(in the rows, 128 means zero)
Each path below is one point turned by a fixed rotation once a step. After each direction that follows a path, write how fast that rotation turns it, in degrees each step (0 if it stays still).
Each turn is a multiple of 5 degrees from 10 to 175, or 0.
Each row of a path follows its step; steps can be skipped.

step 0: [123 119 132 144 132 133 150 129 123 130 129 133 134 123 144 126 120 140
 127 125 131 107 121 127 133 133 114 136 116 131 124 125 128 119 114 139
 132 129 117 130 138 140 128 127 126 135 127 137 130 113 137 112 114 127
 148 133 130 120 130 127 128 129 128 126 135 127 130 132 125 127 133 136
 118 126]
step 4: [129 131 136 138 124 125 134 130 122 131 123 143 138 126 141 132 124 138
 130 126 122 132 126 118 122 133 120 140 136 121 125 119 138 131 121 109
 134 124 127 136 126 135 131 137 126 126 127 136 110 119 132 133 127 134
 128 132 115 123 104 129 115 133 124 129 130 152 128 137 145 123 119 122
 123 123]
step 5: [134 132 128 138 116 130 135 131 126 127 127 132 133 112 143 133 125 126
 137 127 126 134 118 121 127 137 129 125 121 142 123 130 134 118 114 121
 132 122 130 114 132 128 115 120 150 120 120 129 136 128 118 124 119 127
 134 131 131 108 120 121 122 127 138 136 124 118 131 121 143 115 132 128
 114 116]
step 10: [132 132 119 130 119 120 151 128 130 134 126 137 124 126 144 131 117 123
 134 123 128 123 126 122 136 127 107 128 132 129 126 133 150 125 114 126
 125 135 124 130 125 133 125 123 137 140 127 130 127 120 137 123 107 126
 147 147 127 130 132 122 137 127 116 124 134 124 126 136 137 132 124 128
 125 126]
step 13: [136 130 129 139 127 115 140 124 123 124 113 134 138 118 137 130 123 139
 119 123 124 129 112 126 129 130 107 137 138 138 125 129 134 119 123 127
 131 129 131 123 134 121 132 130 119 129 117 121 133 109 140 133 116 124
 149 121 125 119 128 127 133 121 136 126 141 124 131 137 138 128 116 133
 123 131]
step 15: [131 130 132 151 128 129 141 126 123 120 127 140 129 130 133 115 119 122
 126 124 133 122 119 128 122 128 124 126 120 137 137 122 131 109 117 125
 136 120 121 120 129 135 114 111 148 115 133 139 129 131 134 130 115 131
 142 125 132 118 118 132 129 127 133 120 134 125 142 125 123 122 132 130
 126 115]
step 16: [144 144 133 141 120 121 134 123 123 128 120 137 134 134 126 136 119 124
 125 130 106 116 117 119 127 135 120 143 136 144 136 134 123 124 131 130
 125 126 122 130 139 116 128 135 130 134 127 122 119 132 130 141 119 127
 132 127 125 123 108 133 136 130 117 134 144 122 125 136 129 138 125 128
 119 133]
step 18: [128 127 125 147 126 142 139 137 129 125 123 137 136 121 141 118 111 133
 138 135 128 123 128 125 124 138 122 128 130 139 126 131 127 119 114 145
 114 125 131 131 134 118 123 124 145 131 121 133 132 126 129 122 114 132
 133 127 134 120 116 141 124 133 143 133 132 113 132 122 129 131 121 120
 135 122]
[129 127 129 129 127 126 127 125 127 127 127 128 128 127 127 123 128 126
 129 127 132 131 129 130 130 131 126 129 126 126 128 128 129 128 128 126
 126 130 130 130 127 131 129 129 129 129 131 128 124 127 129 132 125 131
 129 128 131 127 130 129 126 127 128 130 126 127 127 126 128 128 131 127
 127 123] | 140
[130 128 128 126 127 128 132 129 125 131 130 125 124 131 128 126 126 125
 126 126 128 127 129 132 127 128 131 130 128 128 127 130 126 128 126 126
 129 127 128 127 122 125 128 127 131 129 126 130 132 132 130 129 126 127
 128 129 127 129 129 128 129 130 127 129 130 128 129 129 129 127 129 129
 125 124] | 80
[124 124 127 130 130 127 127 130 128 129 128 129 130 129 128 128 129 127
 130 129 125 127 130 129 125 130 127 129 129 131 126 129 128 126 127 128
 129 130 130 124 127 129 122 131 128 128 127 129 129 127 125 128 131 129
 125 126 131 129 131 128 128 129 127 126 126 127 129 128 128 126 130 129
 124 127] | 120
[125 132 127 129 128 127 126 124 127 130 126 126 125 123 128 126 131 129
 129 125 124 128 124 129 127 131 128 130 127 127 129 128 126 127 129 125
 127 129 125 129 130 130 126 128 131 126 126 128 130 130 127 130 131 127
 126 127 126 126 126 126 127 129 127 128 129 128 128 126 126 129 129 128
 127 126] | 100

step 0: [140 117 142 125 126 129 118 120 128 136 120 127 115 116 142 114 131 133
 129 126 124 129 137 127 124 136 135 140 127 152 112 125 126 137 118 117
 121 118 133 127 121 135 122 123 119 136 129 131 133 112 128 133 134 121
 125 128 132 132 124 118 129 124 132 125 137 128 140 123 128 121 132 112
 124 111]
step 2: [123 133 121 122 135 122 123 125 129 123 133 127 130 124 122 125 122 118
 121 115 127 126 130 124 136 135 123 135 129 133 141 131 128 115 128 136
 129 119 133 137 142 140 127 145 117 106 119 129 139 127 134 119 118 134
 122 113 109 127 117 128 137 124 130 133 102 120 127 125 123 134 126 127
 132 124]
step 3: [125 116 123 121 130 123 135 120 124 139 122 130 109 129 121 126 131 130
 123 119 137 114 124 147 128 128 123 124 128 136 112 123 121 128 134 126
 120 127 134 140 143 140 119 129 110 126 124 126 119 126 139 123 132 129
 136 137 117 123 136 134 125 126 133 122 118 122 122 130 127 119 112 126
 111 116]
step 6: [145 127 124 126 129 134 132 133 111 124 130 138 126 121 132 132 117 130
 142 121 117 124 121 131 121 138 137 127 123 139 133 117 125 112 136 124
 118 137 115 126 114 130 128 136 117 118 128 139 117 130 130 114 134 124
 135 137 120 124 130 124 123 140 113 129 136 127 121 118 125 132 113 135
 120 122]
step 8: [132 121 149 128 115 126 132 126 130 142 123 125 124 111 140 116 127 131
 117 136 125 129 138 127 133 131 140 140 140 140 115 124 134 125 116 129
 140 125 144 128 132 141 125 124 131 133 128 126 131 133 123 133 127 125
 119 127 123 144 125 129 128 137 128 129 119 132 130 128 138 134 123 107
 123 118]
step 13: [125 127 140 130 142 145 122 125 119 123 127 134 131 126 135 142 129 135
 120 136 127 135 122 118 129 128 129 130 134 154 126 133 140 132 123 137
 125 126 121 123 120 135 128 126 121 120 112 122 137 115 127 116 109 130
 110 129 137 131 138 125 134 123 120 122 115 121 126 127 125 120 125 136
 133 121]
step 14: [130 115 141 121 127 136 144 127 128 122 138 136 134 124 129 145 131 138
 136 120 114 125 125 135 119 138 140 129 126 134 124 126 125 116 141 128
 135 127 117 124 127 130 121 140 116 115 125 140 113 130 128 119 122 134
 131 136 115 133 128 134 123 122 110 120 119 123 117 130 133 141 123 126
 130 132]
step 15: [118 132 117 122 126 127 115 143 125 135 129 126 122 111 116 129 120 128
 122 124 126 122 126 131 125 124 137 137 125 131 125 113 126 110 140 121
 135 122 140 127 119 115 110 122 120 129 121 123 123 126 139 135 133 127
 135 131 117 126 107 129 137 127 119 123 130 129 111 139 122 141 129 128
 127 125]
[127 129 125 126 129 126 132 126 127 128 132 129 129 127 128 130 128 124
 130 128 125 132 127 128 124 128 127 127 131 125 128 125 130 128 130 128
 128 128 126 131 127 128 129 129 127 124 127 128 126 127 130 127 127 129
 125 128 127 124 129 126 129 127 129 127 129 129 126 124 131 130 129 128
 131 126] | 90
[129 127 128 127 126 129 129 129 127 129 130 130 127 129 129 126 129 129
 131 127 125 132 126 125 127 130 127 126 127 131 128 129 130 124 132 126
 132 126 130 125 126 131 129 126 132 131 128 126 127 125 130 131 127 129
 128 128 128 127 125 129 125 131 128 129 129 127 127 130 126 129 128 126
 129 126] | 45
[128 126 132 127 131 124 128 129 125 124 124 125 128 125 132 132 127 127
 130 126 131 129 129 125 128 129 127 129 127 127 130 129 126 126 130 125
 131 126 127 129 128 129 128 129 130 126 129 128 127 128 127 126 128 126
 131 128 130 128 129 126 128 125 126 127 129 128 125 127 125 128 129 127
 128 130] | 85
[126 130 125 125 129 131 124 131 126 127 127 126 127 128 126 128 129 128
 129 126 129 130 130 126 132 127 131 128 128 130 128 123 127 127 126 129
 130 128 127 129 130 126 129 127 130 129 127 128 130 128 131 128 130 129
 126 124 129 124 128 131 127 125 127 130 125 131 129 127 127 130 131 128
 132 127] | 135

step 0: [146 126 128 122 137 126 148 143 125 133 114 132 127 125 146 126 134 136
 133 132 117 128 135 132 136 121 133 128 143 121 141 131 138 129 126 110
 139 123 126 125 128 126 119 128 126 119 134 125 127 128 111 128 133 116
 126 126 127 133 118 126 120 118 128 131 134 131 150 134 126 129 144 134
 139 110]
step 5: [127 133 133 148 136 132 121 132 127 129 129 121 122 109 111 135 131 122
 129 128 132 130 132 133 141 116 129 135 130 134 133 119 142 128 139 131
 127 122 141 128 146 115 121 118 121 141 135 121 124 132 129 122 146 137
 127 132 131 122 122 141 119 143 135 131 120 137 130 133 120 138 131 124
 120 149]
step 7: [123 118 133 124 132 135 121 141 136 130 129 139 111 120 135 114 124 120
 145 146 117 124 124 131 127 127 147 128 117 115 122 103 133 120 120 128
 130 133 128 120 125 122 132 108 126 117 127 130 134 136 127 131 121 136
 129 141 127 124 134 128 127 120 119 119 127 121 127 141 136 125 140 127
 129 122]
step 11: [138 125 135 132 119 129 136 131 134 118 114 136 130 132 124 123 115 125
 126 120 140 111 132 118 133 134 131 134 143 143 130 131 127 120 136 121
 126 131 124 127 149 134 121 119 111 125 137 130 125 131 123 120 134 156
 118 125 119 135 116 124 142 122 128 123 126 124 128 135 137 131 132 139
 137 128]
step 14: [126 125 125 113 132 145 130 127 125 126 134 120 114 117 125 125 116 120
 141 139 130 132 140 121 133 131 126 118 136 143 141 119 123 141 140 129
 133 124 125 132 145 134 126 131 125 122 125 125 134 144 120 125 124 128
 110 136 117 116 128 133 138 142 123 123 111 126 135 135 127 119 123 130
 135 145]
step 15: [135 122 121 133 129 131 139 123 124 120 135 121 118 134 119 113 134 124
 141 137 131 125 138 131 112 120 133 142 118 128 126 130 136 133 145 121
 131 118 142 108 132 123 116 130 139 142 124 142 131 121 113 121 124 128
 127 126 123 125 133 123 125 126 127 130 101 121 129 115 133 132 126 129
 122 132]
step 16: [138 124 120 129 135 132 112 130 127 134 122 125 114 131 122 112 135 135
 133 127 135 133 131 132 131 115 126 131 126 123 119 132 145 129 126 119
 125 136 124 125 123 123 114 111 133 123 137 129 143 127 129 144 143 114
 131 132 130 106 126 131 145 116 134 129 121 121 127 144 125 137 117 120
 117 119]
step 18: [143 135 131 119 144 127 138 141 122 130 118 124 131 130 127 116 129 137
 134 128 119 112 124 130 111 128 139 136 129 126 142 121 140 130 124 129
 120 123 135 112 131 116 131 154 119 132 137 129 115 125 134 129 129 144
 138 128 122 119 123 133 126 126 118 138 120 132 136 139 133 118 136 120
 130 128]
[127 129 128 126 132 127 126 130 128 125 127 129 130 131 131 130 129 128
 132 130 128 125 128 129 129 129 129 129 128 126 121 131 127 130 132 127
 129 131 129 129 128 127 127 125 129 126 129 130 130 127 130 128 130 129
 127 127 127 129 130 129 128 126 131 128 131 125 128 128 129 131 127 130
 126 126] | 85
[129 129 127 129 129 132 125 127 130 127 130 126 129 128 128 126 127 130
 125 129 130 127 126 130 133 127 130 127 127 126 128 129 131 126 125 130
 127 133 127 128 128 129 130 127 131 129 128 129 128 128 127 126 124 127
 129 131 127 129 126 132 128 125 128 124 129 123 128 129 128 127 126 127
 129 129] | 120
[130 128 131 129 129 129 127 127 132 130 128 126 126 130 127 124 126 128
 127 127 128 126 130 128 128 126 129 130 126 126 129 125 127 126 130 128
 126 128 133 129 128 128 130 131 130 126 129 126 132 130 130 127 128 128
 129 126 127 129 130 125 126 131 125 128 131 128 129 125 126 133 128 126
 130 127] | 135
[129 128 130 127 128 128 130 130 131 126 126 127 128 129 124 128 129 126
 127 129 126 127 128 127 128 130 133 128 129 130 129 128 127 132 127 129
 128 130 129 131 127 127 128 126 129 131 130 127 128 124 124 129 128 129
 128 124 128 128 130 126 127 125 124 128 124 125 132 128 131 129 130 129
 129 129] | 100

step 1: [121 141 122 126 125 126 127 111 119 129 128 132 124 128 144 117 124 112
 144 122 149 127 127 132 130 136 134 123 139 117 123 121 128 125 130 123
 118 132 112 124 133 132 129 123 131 131 139 135 126 144 135 140 139 126
 143 137 133 132 126 123 121 149 121 124 132 128 139 139 143 130 124 142
 118 120]
step 3: [123 144 124 132 119 119 122 134 123 134 135 126 125 123 142 115 132 120
 130 121 127 126 142 120 136 127 137 135 116 137 115 123 115 126 119 122
 117 125 132 143 127 120 122 126 124 114 118 124 140 120 115 134 119 136
 127 130 114 109 127 113 122 131 115 150 136 138 129 130 138 128 130 124
 121 123]
step 7: [115 127 135 130 135 116 119 129 127 116 127 123 128 121 124 127 122 107
 134 129 147 117 122 132 135 129 133 111 126 124 120 135 134 141 119 134
 127 117 138 126 139 138 138 127 134 130 133 131 122 124 128 126 141 136
 133 146 133 104 125 123 130 137 117 134 144 115 138 123 129 125 130 135
 120 141]
step 8: [140 140 125 129 115 132 126 126 122 141 136 130 128 134 142 127 124 142
 139 116 126 129 127 123 135 123 124 133 128 127 111 140 136 119 120 125
 130 138  99 129 124 131 120 118 135 131 132 132 129 116 121 121 114 139
 133 127 131 129 134 123 133 143 136 125 125 140 140 107 118 128 123 118
 136 123]
step 9: [122 125 132 132 127 134 131 130 131 130 132 125 106 125 129 117 128 122
 140 128 131 126 137 134 135 139 146 125 123 130 124 129 116 127 141 139
 124 120 132 132 128 122 119 134 127 134 140 138 154 120 144 149 129 123
 115 126 140 130 115 124 122 122 113 144 137 126 127 138 135 124 124 125
 122 125]
step 15: [120 128 130 133 129 120 134 127 129 132 128 133 123 123 134 117 123 119
 137 116 132 108 132 132 129 132 130 143 128 142 114 129 131 131 118 129
 127 116 140 140 109 125 120 137 132 132 135 136 144 110 121 135 120 127
 139 128 124 123 121 138 130 118 111 121 144 122 133 113 121 142 116 131
 133 131]
step 16: [124 143 131 137 117 133 117 130 134 135 132 124 127 124 125 133 133 135
 138 135 121 131 128 129 131 132 144 110 112 131 135 127 144 118 126 128
 126 137 139 134 142 120 130 131 128 127 125 133 117 125 123 129 120 137
 122 136 144 123 137 117 122 133 127 150 117 141 129 129 112 118 118 113
 141 116]
step 17: [125 129 138 131 124 126 130 124 136 122 142 123 126 131 139 113 127 122
 146 130 142 143 131 139 132 124 106 126 126 117 129 120 110 133 131 131
 120 129 126 119 119 143 128 134 140 135 135 125 138 134 121 141 132 116
 140 127 132 131 112 128 126 148 130 123 142 114 134 136 129 128 130 128
 141 125]
[129 127 129 129 129 128 125 130 124 130 128 130 129 127 125 126 126 125
 129 129 130 128 129 128 132 126 127 126 129 128 130 126 128 126 131 131
 128 128 127 130 128 126 130 126 125 130 130 125 121 129 129 129 131 131
 129 127 129 125 130 129 129 129 128 128 125 126 128 129 128 130 124 127
 131 127] | 120
[129 128 128 127 126 131 127 129 128 130 127 124 129 129 128 126 127 124
 128 125 126 126 126 129 126 127 126 131 130 129 130 125 131 128 129 127
 126 129 132 126 129 130 126 127 130 130 128 128 130 128 131 129 130 131
 129 132 129 129 125 126 128 126 126 127 128 127 125 127 133 130 127 128
 128 127] | 130
[127 130 127 128 130 128 127 127 129 130 127 134 129 129 129 129 125 126
 129 125 128 125 128 133 131 126 128 130 128 126 128 129 128 127 127 128
 129 126 125 127 129 132 127 125 126 129 128 127 128 126 130 128 129 128
 128 132 128 128 130 127 129 127 131 129 126 129 129 129 128 127 134 131
 126 131] | 60
[129 130 129 129 127 128 124 130 128 129 124 126 129 126 130 128 130 129
 128 128 129 127 130 131 129 126 128 127 130 128 127 130 131 127 129 125
 126 126 129 131 127 124 128 128 133 127 127 130 127 126 126 124 126 128
 127 131 123 124 129 127 130 126 128 126 128 126 127 128 126 127 128 130
 129 131] | 90
[130 129 126 130 128 130 129 127 127 129 130 128 129 124 128 125 129 128
 131 128 128 131 130 130 129 127 126 129 128 128 132 128 127 126 124 131
 129 130 129 128 129 125 128 128 127 127 131 128 132 130 131 126 129 130
 127 123 124 128 128 125 127 128 128 128 132 128 128 128 130 127 131 129
 130 130] | 130
[128 129 128 125 127 126 131 126 127 127 125 128 126 130 125 129 129 130
 128 125 132 129 129 129 131 128 128 130 129 128 129 129 130 127 127 130
 127 130 125 128 126 130 129 127 128 127 131 131 129 126 129 127 127 129
 132 126 128 127 127 132 126 123 129 126 128 129 127 127 130 125 124 129
 129 126] | 110
